One vector is turned by the same rotation once a step. Each row is the vector after some number of steps, and that number follows the row.
The counts run from 0 to 1278.
[ 24  16  18   5   9  11  31  -3   6   0   7  -5   0 -12   3  -9   3  22
 -24 -22   4  13   3  46  21 -23   5  28   4  -2  -2  15  14 -36 -17 -36
   1 -11 -18  -5 -26 -14   3 -19   0 -10  16  -2  -8  14 -15 -32   2  22
  40 -12   4  24  15  15  26   8   3 -16 -39   1  -6  22  14   7   4 -10
 -18  18  -2   9  10  22  19  16   8 -30 -20 -36 -11  -9]
18
[  0  20 -17 -10 -16  34 -20   6  -3  -1   5   6 -19  35 -22  16   5   9
 -16  20   7  24  12 -14  24  12  15  -4  -5  -4 -15  36 -48 -17  -6 -10
  -7  56  18   9  -2   5 -16 -16   6  14  19   2  -4   2 -42  -3  -4  -9
 -30 -15  17 -15 -15   4   5  26 -15   3   2   7  15  17   9 -18   4 -27
   1  15  16  -8  -8  -1   7  24  -6  29 -11 -18 -18  25]
572
[  5  27  -8   8   1  58  -5   6  11  10 -17  -5 -25  28   7   5  25  -7
 -24   9  16   9  26  -7  28  22   3 -25  -4 -36 -15  -8 -40  15  14  -4
  -7  38  -3  15   0 -31  -7 -41  17   2  24 -12  -5   9 -36 -10 -23  -5
   1 -13  18 -19  -4  26  -9   9  -2  12 -12  -4  27   4  18   6  -4 -42
 -13  29   0  19   9  -8  -3  -7 -14   3 -17   7   8  -1]
849
[-31  32 -34   0 -15  17  -8  10   8  -3 -20  18 -33  21   6  22   5   4
 -27  30  -3  23  14   0  10   8  13 -51   2  -6  26   5 -22  10  24   8
  30  42  39 -10  24 -17 -13 -20  11  12   5  -2  19 -15 -14  -1  11  -7
 -14 -17   6 -30 -19   1 -12 -13 -15  -1   4   1  15  18 -13   0   1 -26
  18  -6  24  -3  -6 -19  -5  -8   8  39 -26  -5 -15  10]
216
[  8   6 -22 -13  31  23 -41  16   0  -6 -18   9 -13  30  -3  14  -4  10
   5   8  25 -28  17  17  14 -22 -22   8   0 -10  12  31   7   2  -2  -5
 -19  12  14 -21  -3 -31  10 -11  10  -7 -15  -7  -8   4  12   1  -3 -30
  -7 -27  10  -1 -26  23  12   4 -19  14  38 -14  26  -7  20  23  -7 -43
 -33  -7   6  43 -14 -15  17  -4  25   6   2   1   1   3]
741
[ 11  43 -10 -25  12  16  -7  -4   2   4 -12   8 -36   6   2  -3  14 -27
 -23 -21 -11   6  13  22  -4 -18 -33   8   8 -40  -1  11  18  11  25 -26
  -7  15   5  -2  16   1   2  -1  17 -18 -25  -6  -2 -19  -4  -8   1 -11
  20 -30  10  -7  14  35  11 -25 -25   7 -11 -14  11   6  12  41  -6 -53
 -29  -1   9  31 -11  -4   9   2  16 -10 -14  12  -4  -8]
1129
[-16  35  -8  -9  11   2  17   3   3  -4 -12  18 -23  -6   7 -15   0 -31
 -20 -32 -23  -4  -2  23 -16 -18 -20  -5  43  -1   9   1  32   4  35 -24
   9   4   8  -6  18  -1  11   7  14  -2 -23 -13   6 -33  -2 -20   5  -9
  19 -23   6   8  13  23   8 -27  -9  -1 -30  -4   6  17   3  34  -7 -37
 -21 -19  30  10  -1   3  -3  11  41  -9 -25  -8  -4  -6]
1232
[ 11   1  33   2 -12 -12  25  13   2 -14  17   3 -15   1   9 -12 -10 -19
 -37 -15 -31  10   7 -34  -2  25  29  17 -22  28 -17  15 -50   2  -3   3
   3  26  15  15  13   3 -14 -14  -8   0  17  -9  -1  -4 -30  -7  15   8
  15  -8  25   9   7   2 -19  15 -35  -2 -37  -3  13  -4  15 -11  11 -32
  39  11   0  14  13  -6  19   5  43  12   1  13 -24   0]
717
[ 15  28   5 -29  -5   6  -9  10   4 -20   7  -3 -37  21 -19  -7  -5   3
 -32  29   0   6   6  14   5  26   2  14 -44 -12   6  32 -46  14  -7  -2
 -18  26  16  -8 -10  -2  -1  -7 -12 -20  -1   1 -12  -2 -28  -3   1 -15
  -3 -12   2  -9  -4  15  -7  -8 -32  14 -17 -18   6  -2  17 -10  14 -51
   4  28  -1  49 -11 -11  34  -2  21  30   8  11 -11 -13]
1248
[  1   0  10  35   4  14  31  -2   9  24   1  -1  17 -16  30  -2   5   9
 -12 -37 -10  10  20   4  15 -28  14   7  34  21  -9  -3  -5 -48   4 -19
  33  -7  -5  12   4 -33 -22 -29   7  12  15  -4  10  -5  -5 -15   2  34
  34 -27  12  13   6   9   2  25 -10 -16 -27   7  10  21  -3  -2 -12  16
   9   5  16  -7  25  13   0  19  16 -15 -36 -36 -19   9]
1157
[-19  28 -12   8  -8 -19  30  11  19  -6 -16  13 -21 -12  16   6  -2  25
 -36  19 -14  26  -4  31   8  -6  23 -35  -2  23  51  -8  -1  -2  17  -2
  44  10  31 -22  13 -18 -17 -15  -9  -8  -1  -4  22  -8   7 -16  31  12
  27  -9 -12  -9  -6   4  -2 -18 -13 -16 -35  -3   3  17 -20  -5   2   0
  29 -10  23  11  11 -14  13  -6  17  33 -31 -10 -20 -10]
578
[-11  -4   8   2  38   1  -8  24  -6 -19  -4   3 -13   7  24   1  -1  -9
  -9 -30   4 -41  20   4   1 -14 -11  22  12   3  -8  17  34  -2  -4 -14
 -14   6  -8 -13  -1 -37  33  -7   8   3  -6 -17 -12  17  -5 -10   5 -20
  18 -25  32  16  -6  11   1  -2 -18  -4  -9   1   8  10  26  40  -6 -34
 -13 -14  10  15  23   2  24  10  71 -28  -1  -5   4  -4]
311
[  3  17  -7 -11  -8  -7   6  11  20  -4 -17  11 -16   3  11  13  -6  16
 -33  36  -9  18   4  17   9 -16   9 -16 -33   4  40  22 -39   5 -10   6
  24  18  30  -9  23 -21 -39 -10 -14 -15  -5   7  12  -6  11   4  20   0
  22 -12  -8 -21 -11   8  -6  10 -42  -6   9 -17  15 -12  -6  -4  -1 -13
  28   2  10  40 -16 -21  19 -17  -5  43  -9   8 -24  -5]
253
[  5   3  -5   5 -15  32 -14   5  -1   8   4   3  -9  30  -2  11   3  15
 -16  11   6  17  33 -25  32  18  21   2  -9   2 -25  25 -64 -28  -6   4
   3  42  18  16   1 -11 -29 -31   8  24  23  -7   1   6 -32   7  -7  -2
 -17 -20  21 -13 -16   9  -7  32 -18   3   4   2  23   9   8 -13  -6 -12
   9  20   6   4  -3  -3   0  23   2  27  -9 -14 -24  24]
1001
[ 13  -6  25   2  -2 -28  18   9   3   2  14   7  -2  -8  22 -11  -9 -10
 -24 -22 -30   3  11 -15  -4 -12  17  31 -20  37   0  18 -31 -28 -17  -3
  25   2  18   2  27 -14 -34  -8 -21  -3  -6 -11  16  -8   2  -4  27  13
  31 -28  14  12   0   2  -1  26 -52 -14 -20  -9   8  -8  -1   0  -7 -11
  34   1  11  28   5 -10  22   7  51  13 -13   3 -40   7]
614
[ 18  22   8  -5  22  28 -11  11   4  -5  12  -7 -17  13 -11  -8  14   8
  -7  -8   5 -19  16  37  22  19 -17  19 -11 -25 -10   2   1  -8   8 -18
 -16  -2  -6  -5 -39 -24  34 -31  14  -7   9  -9 -16  21 -29 -13 -20 -18
   0 -20   8   9  -5  25   5  -3 -11   5 -31 -12  10  16  21  16  -2 -48
 -29  22 -11  36  25   5  32  -2  28 -17 -16 -16  13 -10]
668
[  6  28   7 -22 -21   3   8  11 -13 -17   6  -2 -24  12 -19  -1 -15   5
 -36  17  -6  23   2  -3  18  17  24  12 -30   3 -12  47 -29  -8 -26 -19
 -18  54   4  -5  -3  19  10  -8  -7  -5  23   7 -15  21 -49 -24  10   3
  -4   2  28  -3   9  -4   8  16 -12 -10 -19   8  -8  21  18  -3  20 -46
  19   8  12 -14  -6  10  25  28  13  10   9  -4  -7   0]
857
[  7  -4   7 -10   3 -21  16  20 -13 -12  15   7  -8   0  -4   2 -30   6
 -16 -19 -13   0  -8  -1   1 -23  18  41   5  52   6  50 -21 -34 -38 -16
 -10  13   8   0   8   9 -18  17 -15  -8   5  -5   1  -1  -7 -17  16   4
   8 -20  12  31  -1  -8  23  33 -33  -9 -12 -11  -6   1  14 -20  10  -4
  12  -6  22   7 -14   6  29  30  32   9   8 -28 -33   2]
329
[-16   6 -23 -20   1 -15   3  25  -9 -21 -11  17 -24  14   6  21 -29  -1
 -26  12  -7   0 -15 -12  -8 -26  13 -11  -1  29  31  41 -19   9 -11   9
  -2  39  26 -12  38   8 -16  18 -12 -10 -10  -5  -5 -19   4  -5  22 -17
  -4 -15   9  -3  -7  -7  10   6 -36   4  15  -6   9 -11  14  -6  13 -26
  19 -27  27  13 -27 -18  10   3  34  36   9   8 -23   6]
75
[ 18  24 -13 -28  -3  -5 -16  16   2 -18  13   2 -24  15 -33   5 -18  29
 -18  33   5   4 -10  29   5   4   2  19 -31  17  22  49 -31  -6 -23  -8
  -7  15  24 -19 -16   8  -8   0 -14  -8  -6   2  -8   1 -19  -1  13 -23
  -9 -14  -5   0 -13  12  16   2 -33   3   1 -16  -8   4   1 -14   9 -32
   3   9  10  38 -19 -11  38   9  17  34   7 -13 -25   1]
431
[  6  -2  10  15  16 -25  24  12  15   3   2  14  -1 -13  23  -6  -4   6
 -14 -23 -17   0   4  21  -3 -31   7   5  11  34  29   0  -6 -25  -1  -6
  30 -25  22 -10  18 -29 -26  -5 -16 -13 -18 -13  13 -13  27  -7  23   4
  36 -36   0  20  -7  14  -8   2 -35 -14 -28 -17  10   0  -7   3 -14  10
  16  -3  15  37  15 -13  20  -6  47   7 -20  -9 -28  -8]
511
[ 14  -4   0  10   9  26  -8  18  12  -7  -8  -9   1  15   2  18  -1  45
 -16  33  26   2  15  13  34   1  24  -8 -42   2   8  20 -48  -5 -37   4
   1  24   1   0 -19 -43  -7 -39 -15   1  25   1 -12  34 -23  -6  -2   3
  13  -9  14  -1 -15  -2  -6  30 -13  -5   6   1  17   2  21 -16   5 -11
   2  15 -10  15  10  -4  34  -1  -7  16  -5 -13  -4   1]
354
[-13 -10  -4   4  18  25 -24  17 -12  -4 -19   5   3   8  23  19   6  -3
 -10 -33  20 -19  32 -20  23 -37  -6   9  27  -5 -22  21  21 -20 -22 -13
  -2  29  -9  -1   9 -31   8 -21  22  11   6  -8  -7  21  -6 -11  -5   2
   5 -32  39   4  -5   8   7  22 -15  -8  16   6  17   9  23  32 -14 -21
 -22 -15  16 -14   6   7  10  27  36 -27 -13 -13   0  18]
418
[ -3  12  15 -17  -2 -15  -6   9 -12 -28 -24   6 -12  -5  14   7   1  -2
 -38  -7  -1   8  26   7  10 -23  -4  16 -20  -6   1  39  28  -6 -37 -18
   3  33  -3 -28  17 -14  16 -12   1  -7  -2  11 -13  33  -5 -16  30   8
  28 -13  34 -16  15  11  12  -1 -32 -18   2   3  -2  14  15  44   1 -38
   6 -28  11   2   8   1  20  18  41 -17   3   0  -5  10]
958
[ 19  42 -11 -29   2   9 -29  -2  -4 -14 -12  -3 -28  18 -28   3  10  22
 -31  20  14   9  19  40  16  -3 -17  15 -27 -33   2  46   8  -6 -19 -19
  -6  31  10 -23 -19  -6  15 -21  15 -18  -3  11 -15  24 -26  -6   6 -11
  -1 -10   9 -15   7  24  20  -4 -19  -2   5   0  -5  17  17  23   3 -48
 -22   8   4  20  -4   4  19  12   1   9  -3 -14   1   6]
601
[ -1  47 -31 -23  -1  18  16   5   1  17 -15  17 -27  11 -19   6   1  -4
  -8  -3  -1  19 -14  32  -1 -38 -28 -11  47  -8  20  25  15  -6  16 -33
  -4  14  14  -4  14  12 -20  15   4 -15  -8  -1   6 -29  -5 -23  -1  -2
   3 -24 -10   4   7  19  34 -10  -8   3  -2 -10   5   9   6   7   3 -31
 -34  -5  38   9 -42   2 -10  16 -12   8 -22 -17 -19   3]
194
[-24  15   0  -6  18   4  -2  17 -13 -31  -9   4 -19   4  13  -4   0 -29
 -31 -20  -8 -14  15 -13   5   7  -5   0  17  -4  -9  13  27   9   7 -11
 -15  42  -2  -6  17  -7  39  -8  19   4   2 -16 -13  13 -19 -18   1 -11
   7 -10  38   1   8   8  -9 -11  -6  -5 -17  14   0  23  19  33   7 -51
  -1 -18  13 -12  22   1  15  15  62 -18  -2  13  10  10]
1028
[-27 -11 -10   1  44  12   8  30  -1  -8 -19  14   0   5  28  14 -11  -3
   8 -26  10 -41  -4  11  -5 -46 -10  -1  42  26  18   3  31   4   2 -12
 -12  -7 -10  -5   9 -37   8   3   1  -5  -8 -25 -13   0  18 -14  -3 -12
  16 -29  13  27 -16   5  11   3  -6   5   6  -5  19  -5  28  18 -12 -19
 -25 -21  29  14   3   4  17   2  52 -13 -13 -15   3  -1]
485
[ 10  -5  17  20  -7  16  24  -2   3  26   9  10   4  -6  23  -6  -6 -14
 -18 -40 -24   9  17 -26  -1 -23  19  13  22  17 -14   3 -33 -28   4 -12
  21   6   9  27  27 -18 -42 -17   1  14   8  -8  17 -16  -5 -13  12  26
  27 -29  19   6   2  11  -1  35 -31  -7 -18  -9  24  -4   3  -5 -13  -1
  15   8  10   7  -3   1  -2  25  18   1 -21 -10 -37   8]
440
[ -7  -7  24   4   0   9  10  20   5 -12 -22  -3  -1   9  31  13  -7  15
 -32   1   3   3  21 -29  18  -7  29   3 -36  11   4  18 -37   0 -45   1
   3  35  -1  -2  16 -27 -22 -22 -20  -2  16   0 -15  31 -16  -6  17  21
  36 -13  41 -16  -2  -5 -23  37 -41  -8  -2  -1  14 -10  17  -1   0 -21
  31  -4  -1  12   7  -7  22   2  16  12  12  17  -8  -1]
355
[-13  -1 -19  -8  12 -14 -15  26  -4   2   7  17  -8   5   7  15 -24  11
  -1  -6  -7 -13  -1  -5  -6 -34   4  10  16  39  21  35 -11 -21  -9   3
  17   8  29  -8  30 -10 -19   9  -5   6 -24 -13   7 -12  21   3  23 -20
 -10 -36   8  11 -26   0   9  17 -35  -1  12 -13   6   1   3  -1 -12  -6
  14 -22  30  20 -16 -15  18   9  58  36  -4 -14 -32  16]
792
